Small tables with named rows and columns. After each table, cells are looked up by row and column.

vozu
cols = sife, ruk, dol
vor: [-930, -96811, -31194]
pivab: [-93144, 13396, 20985]
nesa: [-32920, 56995, 1854]
rezop: [27817, 44008, -11727]

vor, dol => -31194
pivab, sife => -93144
rezop, sife => 27817
vor, sife => -930
pivab, dol => 20985
nesa, ruk => 56995
nesa, dol => 1854
rezop, ruk => 44008
vor, ruk => -96811
nesa, sife => -32920
pivab, ruk => 13396
rezop, dol => -11727
Row with the largest dol: pivab

Table nel
         sab  zuz  sato  pupod  vek  ketiz  leruv  bov  lat  vev
masom    129  160   146    131   61    172     47  131   64   86
bukop    135   43    73    169   50    151    138   87  138  164
mezusut  128  118   143    127   85     91    134   64   84   76
tulizo    93  156   124    169  141     77    161  232   80   32
lamoleb  106  106   102    174  110     98    165  180  104   82

What is the leruv of mezusut in nel? 134
What is the sato of mezusut in nel? 143
What is the lat of mezusut in nel? 84
What is the vek of bukop in nel? 50
What is the pupod of tulizo in nel? 169
What is the vek of tulizo in nel? 141
What is the zuz of lamoleb in nel? 106
What is the bov of masom in nel? 131
What is the vev of bukop in nel? 164
What is the lat of lamoleb in nel? 104
What is the sab of tulizo in nel? 93
What is the pupod of bukop in nel? 169
What is the pupod of lamoleb in nel? 174
What is the sab of masom in nel? 129
What is the lat of bukop in nel? 138
What is the vev of mezusut in nel? 76
What is the zuz of tulizo in nel? 156

vebe
         tusap   nava
tis      29701  37492
biviva   28471  36320
tozurup  91408  45119
guv      87580  45452
teg      30037  36887
bazi     76171  48652
kememok  30164  37895
nusav    12591  18214
vud      80643  47569
fud      39233  43461
gul      49444  47181
tos      43092  45226
kelu     11685  16817

vud, tusap -> 80643
kememok, tusap -> 30164
tozurup, tusap -> 91408
tis, nava -> 37492
biviva, tusap -> 28471
kelu, nava -> 16817
Which row has the largest nava? bazi

ver
         sika  kofa  visisod  pud  pev  sobo  sef  boz
kadivoz   179   173       76  190  180   193  158  179
kuz       216   202       62  164  103   188  203  148
bizo       94    80      127  187  216   180   78  196
keseto     91    94      203   99  113    84  110  101
nodud     193   219       77  143   93   164  209  121
geduso    173   170       73  201  183   191  153  182
mizomir   113   135       86  199  208   183   90  204

What is the pev of kuz in ver?
103
What is the boz of bizo in ver?
196
What is the pev of keseto in ver?
113
What is the pev of kadivoz in ver?
180
What is the pud of kuz in ver?
164
What is the sika of keseto in ver?
91
What is the pud of keseto in ver?
99
What is the sef of keseto in ver?
110
What is the visisod of geduso in ver?
73
What is the pev of nodud in ver?
93
What is the visisod of bizo in ver?
127
What is the sika of bizo in ver?
94
What is the pev of geduso in ver?
183
What is the sef of bizo in ver?
78
What is the boz of mizomir in ver?
204
What is the pud of geduso in ver?
201
What is the pud of bizo in ver?
187
What is the visisod of kuz in ver?
62

zapusa:
	pek	gud	baregir	fid	gafena	sak	rokari	togu	sonuvas
vepodo	38.886	15.653	50.335	10.554	-15.678	8.820	21.869	31.553	42.322
seru	41.552	17.306	48.618	11.536	-26.953	0.045	1.967	-1.322	36.462
pizibun	38.406	22.544	46.451	-5.733	-24.893	15.744	2.159	10.683	31.411
masata	2.092	63.609	61.560	17.577	34.002	0.469	-12.848	42.556	80.877
soz	34.423	14.812	52.024	6.364	-10.137	28.278	11.371	2.462	36.876
sil	37.530	24.143	57.571	21.721	-24.118	0.763	14.986	26.236	26.224
big	41.511	16.269	54.706	10.712	-13.751	13.713	10.107	10.645	30.097
zorob	76.292	39.664	63.407	11.850	48.692	79.715	-54.116	-38.046	48.227

What is the gafena of masata in zapusa? 34.002
What is the sak of masata in zapusa? 0.469
What is the gafena of big in zapusa? -13.751
What is the rokari of masata in zapusa? -12.848
What is the pek of soz in zapusa? 34.423
What is the fid of vepodo in zapusa? 10.554
What is the sonuvas of soz in zapusa? 36.876
What is the pek of zorob in zapusa? 76.292
What is the gud of soz in zapusa? 14.812
What is the gafena of pizibun in zapusa? -24.893
What is the gafena of seru in zapusa? -26.953
What is the sonuvas of vepodo in zapusa? 42.322
What is the gud of sil in zapusa? 24.143
What is the fid of soz in zapusa? 6.364
What is the sonuvas of masata in zapusa? 80.877
What is the togu of big in zapusa? 10.645
What is the togu of vepodo in zapusa? 31.553

zabiv:
         dabaf  kobu  gubedi  zepag
tive       142   196      67    154
safem       95    60     140    100
gil         94    57     139     99
futiv      142   194      69    152
musikup    115    82     168     95
gopa       124   107     158    102
pumela     111    80     160     98
lin         92    58     132    102
pedizor    119    93     163     98
gilovag    115    88     160     97
nulad       95    75     113    112

zepag of pumela is 98
dabaf of nulad is 95
gubedi of pedizor is 163
zepag of gil is 99
gubedi of safem is 140
zepag of gopa is 102
kobu of lin is 58
gubedi of gilovag is 160
gubedi of lin is 132
gubedi of nulad is 113
kobu of safem is 60
dabaf of pedizor is 119
dabaf of gilovag is 115
gubedi of futiv is 69
kobu of futiv is 194
kobu of gopa is 107
zepag of pedizor is 98
zepag of tive is 154
kobu of musikup is 82

tirot
cols = mafez, bined, zoz, zes, vonubo, pusasom, loku, tavez
daf: [-7648, -14895, -21061, -26637, -20667, -19336, -72034, -14675]
rekug: [-52178, -43484, 49182, -75304, 64975, -33187, -63714, -2206]
nem: [26445, 27947, -51950, 55789, -69150, 23869, 79302, -3311]
fil: [31383, 24421, -58773, 47305, -73744, 14936, 29959, -10332]
siviba: [8836, 2786, -49086, 3209, -59056, -4860, -36159, -14199]

zoz of rekug is 49182
zes of siviba is 3209
tavez of nem is -3311
mafez of siviba is 8836
pusasom of daf is -19336
pusasom of nem is 23869
tavez of siviba is -14199
tavez of fil is -10332
tavez of rekug is -2206
pusasom of siviba is -4860
zes of rekug is -75304
loku of siviba is -36159

gofeb
|  | lerab | tiza | bapun | zeti |
|---|---|---|---|---|
| veli | 86 | 8 | 155 | 95 |
| zozugi | 30 | 194 | 91 | 90 |
| bep | 86 | 64 | 101 | 90 |
| fotesuz | 157 | 142 | 64 | 80 |
| guke | 166 | 110 | 91 | 71 |
| ripipa | 48 | 110 | 109 | 81 |
| febup | 86 | 175 | 45 | 119 |
| tabodu | 89 | 66 | 59 | 60 |
| nazu | 167 | 110 | 76 | 90 |
| tolita | 79 | 216 | 102 | 99 |
| gup | 91 | 54 | 91 | 92 |
| gego | 86 | 175 | 45 | 124 |
| zifise | 86 | 26 | 177 | 90 |
| pamu | 60 | 87 | 109 | 69 |

What is the lerab of zifise in gofeb? 86
What is the zeti of guke in gofeb? 71
What is the zeti of pamu in gofeb? 69
What is the tiza of zifise in gofeb? 26
What is the tiza of tolita in gofeb? 216
What is the lerab of veli in gofeb? 86
What is the zeti of fotesuz in gofeb? 80
What is the tiza of bep in gofeb? 64

Table vuf
|  | bev | luse | tif |
|---|---|---|---|
| sepu | 2.76 | 2.56 | 5.02 |
| gef | 6.63 | 8.00 | 3.94 |
| nubo | 6.68 | 7.84 | 3.29 |
| rol | 1.92 | 3.10 | 5.45 |
| gipoz | 7.04 | 5.50 | 6.92 |
| fil | 6.31 | 4.89 | 7.68 |
| kuv | 7.02 | 6.08 | 6.27 |
| duza | 6.76 | 7.73 | 2.69 |
| vedane | 6.85 | 5.23 | 7.39 |
| zibife | 6.78 | 5.76 | 6.80 |
| susi | 5.56 | 7.58 | 2.48 |
| laba | 3.35 | 3.78 | 3.92 |
| mef | 7.16 | 7.33 | 5.00 |
| tamupun | 1.95 | 2.53 | 5.45 |

rol, luse -> 3.10
tamupun, tif -> 5.45
zibife, luse -> 5.76
nubo, luse -> 7.84
vedane, bev -> 6.85
kuv, bev -> 7.02
vedane, tif -> 7.39
gipoz, luse -> 5.50
fil, tif -> 7.68
gipoz, tif -> 6.92
sepu, bev -> 2.76
duza, tif -> 2.69
tamupun, bev -> 1.95
sepu, luse -> 2.56
susi, tif -> 2.48

